Rotation paths and how fast each direction turns (degrees per step):
Each turn is a multiple of 5 degrees from 10 to 175, or 0.
Each row of a path follows its step; steps can be skipped.
Rotation 1:
step 0: [-0.73  3.74  0.36  0.57 -0.35 -1.52 -1.02 -2.61 -0.79  0.60 -0.78 -1.14
 -0.92  1.59 -1.75 -3.24  0.42  0.62 -1.10  0.30 -0.96 -0.88  2.15 -1.12
  0.44 -1.02 -0.93  0.56  0.88 -1.48  1.23 -1.88  0.81  2.07 -1.49 -0.70
 -1.12 -0.66]
step 1: [ 2.86 -1.78 -0.85 -0.57 -0.03 -0.93 -1.37  1.23  0.81 -2.80  1.24 -0.20
  1.23 -1.78 -0.59  1.43  1.33  0.13 -0.52  0.41  2.38 -1.05  1.68  3.33
  1.50  0.72  0.09  0.16  0.44 -1.42  0.47 -0.57  1.21 -2.71 -1.38  0.99
  0.68 -0.25]
step 2: [-0.71 -1.95  0.15  1.31  0.81 -2.69  0.46 -0.55 -2.16 -0.70 -1.31  0.58
 -2.27 -0.30  1.62 -2.03  1.95  0.21  0.59 -1.59  0.56  1.48 -1.06 -2.78
  0.62 -0.82  0.82 -0.88  1.44  0.49 -0.59 -1.23 -1.26  0.15  2.16 -0.88
  1.16 -2.70]
step 3: [-0.69 -0.56 -0.15 -2.34 -1.55  1.13  0.76  0.75  1.57  0.35  1.21  0.07
  1.73 -0.55  2.01  1.77 -0.56  0.24 -0.09  0.01 -0.06  0.79 -1.54  0.18
  2.04  3.71  1.38 -1.18 -1.15  0.07 -3.15 -1.73  0.04  0.83 -0.23  1.17
 -2.26  1.55]
step 4: [-1.07  0.58  0.24  2.13  0.19  0.60  1.18 -0.36  0.56  1.33 -2.36  1.65
  0.93 -1.65  0.61 -1.44 -0.21  2.36  2.40 -0.11 -0.66 -1.27 -0.19 -0.90
 -0.68 -1.46 -3.34 -0.10 -0.21  0.07 -0.91  3.68  0.87  1.43  1.04 -1.78
  0.05  0.36]
step 5: [ 0.41  2.37  0.68  0.01  1.89 -0.44  2.00  1.14  1.15  0.43  0.63 -1.08
  2.52  1.03 -2.74  0.80 -2.26 -2.71 -3.23 -0.44 -0.37 -0.81 -0.30  2.05
  0.24  1.23 -0.70 -0.69 -0.95  0.43  0.90 -0.16 -1.94  0.52 -0.63  0.70
 -0.37 -1.77]
step 6: [-0.11 -0.05 -2.50 -0.69  0.33 -2.30 -1.07 -2.36 -2.32  0.06 -0.16 -1.91
 -1.54 -0.99 -0.29  0.46 -0.37 -1.91  0.61 -0.11  0.14 -0.55  1.39 -1.87
 -0.77  0.22 -2.04  1.71  1.52  0.50  0.98  1.43  2.06 -2.44 -0.74 -1.63
  0.98  2.04]
step 7: [-2.06  0.54  1.39 -2.74  0.27 -0.91 -1.58  0.47  0.78 -1.58  0.48  1.01
 -0.53  0.53 -2.60  0.80  2.91  1.24 -0.71  0.79  0.34  1.79 -0.32  1.79
  0.03  0.50  2.21  0.47 -0.83  1.66 -0.55 -1.29 -0.70  0.57 -0.51  0.82
  3.51 -1.15]
step 8: [-0.02 -1.04 -2.42  1.59 -1.47  2.19  2.01 -0.86 -2.56  0.56  0.01  0.87
  1.40 -1.46  3.44 -0.51  0.20  1.67 -1.29 -0.62  1.96  1.82  0.77 -0.95
 -1.30 -0.71  1.94  0.68 -0.43 -0.73  0.82 -1.68  0.92 -0.50  0.09 -1.58
  0.41  1.12]
step 9: [ 0.65 -0.91  0.71  0.13 -0.37  1.68 -0.57  2.76  0.13 -1.06  1.89 -1.56
  0.68  0.64  0.10  1.13  1.13  0.86  1.70  1.41 -1.26  0.16 -1.28  0.06
  0.34 -0.41  0.30  1.18 -0.63  1.72 -1.25  2.59 -3.85  1.49  2.23  0.30
 -2.27 -1.18]
step 10: [-1.62  0.84  0.82 -1.06  1.07  0.75  0.04 -0.57  0.23  3.24 -0.66  0.37
  0.82  1.70  1.17 -0.47 -2.85 -1.19  1.46 -1.70 -0.19 -2.35 -1.10  0.29
 -1.14 -2.16 -0.71 -1.00  0.58 -1.99  1.17 -2.13 -0.24 -0.43  1.26 -1.84
 -0.61  2.51]
[ 1.00 -0.21 -0.14 -0.55  0.44  0.13 -0.54  0.56 -0.13 -0.31  0.03  0.43
 -0.33 -0.72 -0.34 -0.36  0.81  0.25  0.70  0.12 -0.20 -0.19 -0.97  0.28
  0.28  0.15 -0.37  0.72 -0.41  0.36  0.43  1.10  0.75 -0.21  0.52 -0.19
 -0.24  0.30] : 140
[ 0.15 -0.09 -0.30  0.50 -0.44 -0.30  0.56  0.63 -0.09 -0.76 -0.09 -1.16
  0.72  0.37 -0.74 -0.54 -0.21  0.35  0.07 -0.83  0.33 -0.72  0.27  0.56
 -0.01 -0.42 -0.39  0.85  0.23 -0.37  0.32 -0.05 -0.49 -0.13  0.77  0.26
 -0.45  0.20] : 85
[-0.29  0.11  0.23 -0.50 -0.72 -0.09 -0.17 -0.29  0.08  0.25 -0.22  0.04
 -0.54 -1.16 -0.18  0.80 -0.19  1.11 -0.44 -0.57  0.01 -0.11 -0.42  0.95
 -0.39 -0.89 -0.51 -0.74 -0.34 -0.65  0.38  0.04 -0.13 -0.30  0.08  0.15
  0.12 -0.52] : 115
[ 0.03 -0.86  0.03 -1.08  0.97 -0.66 -0.03 -0.34  0.09 -0.11 -0.33 -0.37
  0.11 -0.14 -0.91 -0.11  0.06  0.04 -0.12  0.45  0.04  0.45  0.87 -0.19
 -0.17  0.09 -0.32  0.17  0.70 -0.39  1.27 -0.28  0.33 -0.10 -0.80  0.21
 -0.02 -0.36] : 65
[ 0.33  0.24  0.45 -0.55 -0.43  0.20 -0.05 -0.45  1.15  0.21 -0.43  0.46
  0.10  0.50 -0.11 -0.40  0.09  0.82 -0.18 -0.91 -0.19  0.48  0.76  0.17
  0.15  0.25  0.28  1.00 -0.20 -0.70 -0.58  0.33  0.35  0.43 -0.29 -0.65
  0.55  0.49] : 100
[ 0.98 -0.35  0.58  0.59 -0.36  0.43 -0.73  0.18  0.49 -0.17 -0.07  0.16
 -1.17  0.76  0.31 -0.57 -0.14  0.06  0.30  0.10 -0.26 -0.36  0.16 -0.04
  0.06 -0.54  0.46 -0.45  0.23 -0.70  0.41 -0.50  0.39 -0.10 -0.27  1.03
 -0.77 -0.04] : 25
